Here are some numbered points:
tensor([  7.,  18., -25.,  -7., -12.,  -4.,  16.,   3.]) 0
tensor([ 16.,  26., -24.,  28., -26., -14.,   8.,  21.]) 1
tensor([ 29., -48.,  10., -23., -26.,  53., -29.,  15.]) 2
tensor([-20.,  17.,  -5.,  27.,  -5., -14.,  21., -15.]) 3
tensor([  1.,  11., -12., -14.,  17., -10.,  -6.,  16.]) 4
tensor([-25.,  19.,   8.,  35.,  12., -15.,  28., -30.]) 5
tensor([-16., -21.,  42., -31.,  -8.,  17., -44., -56.]) 6
tensor([ 15.,  22., -34., -16.,  20., -18.,   8.,  22.]) 7
tensor([ 27.,  22., -40., -22., -23.,   1.,  11.,  23.]) 8
tensor([ 16.,  24., -28., -16.,  37., -24.,   8.,  21.]) 9
tensor([ 24., -33.,  29., -23., -27.,  30., -33.,  13.]) 10
tensor([ 31.,  16., -40., -29., -19.,   5.,  11.,  15.]) 11
tensor([ 27., -34.,  28., -27., -19.,  32., -35.,  10.]) 12
tensor([  9.,  22., -29., -16.,  35., -26.,   7.,  22.]) 13
tensor([ 11.,  24., -21.,  32.,  22., -23.,   8.,  22.]) 14
tensor([  0.,  20., -13.,  37.,  -2., -17.,  12.,   6.]) 15
tensor([-25.,  20.,  10.,  32.,  21., -15.,  24., -29.]) 16
tensor([-19.,  23.,  22.,   5.,  42., -11.,  19., -18.]) 17
tensor([ 13., -27.,  12., -10.,  -7.,  32., -13.,   2.]) 18
tensor([ -9.,  29., -32.,  -8.,  34., -27.,   8.,  18.]) 19
Which three points above are nearest to each new point? Their numbers follow each, nearest first.
tensor([  6.,  21., -23.,  -3., -19.,  -8.,  17.,   7.]) -> 0 1 8
tensor([-12.,  14.,  -8.,  19.,  -4., -12.,  19., -15.]) -> 3 15 5
tensor([-20.,  21.,  18.,  14.,  40., -12.,  20., -22.]) -> 17 16 5
tensor([-11.,  24., -22.,   7.,  38., -27.,  11.,   3.]) -> 19 13 9
tensor([-36.,  26., -41.,  13.,  40., -35.,   7.,  -5.]) -> 19 13 14
tensor([ 11., -26.,  -6.,  -6., -13.,  24., -19., -22.]) -> 18 12 10
tensor([-20., -22.,  41., -31.,  -7.,  19., -43., -42.]) -> 6 18 12
tensor([-14.,  -5.,   8.,  17.,   1.,   3.,   9., -17.]) -> 3 5 16
tensor([  4., -22.,  23., -11.,  -4.,   9., -15.,   1.]) -> 18 10 12
tensor([  8., -32.,   7.,  -5., -13.,  31., -10.,   9.]) -> 18 10 12
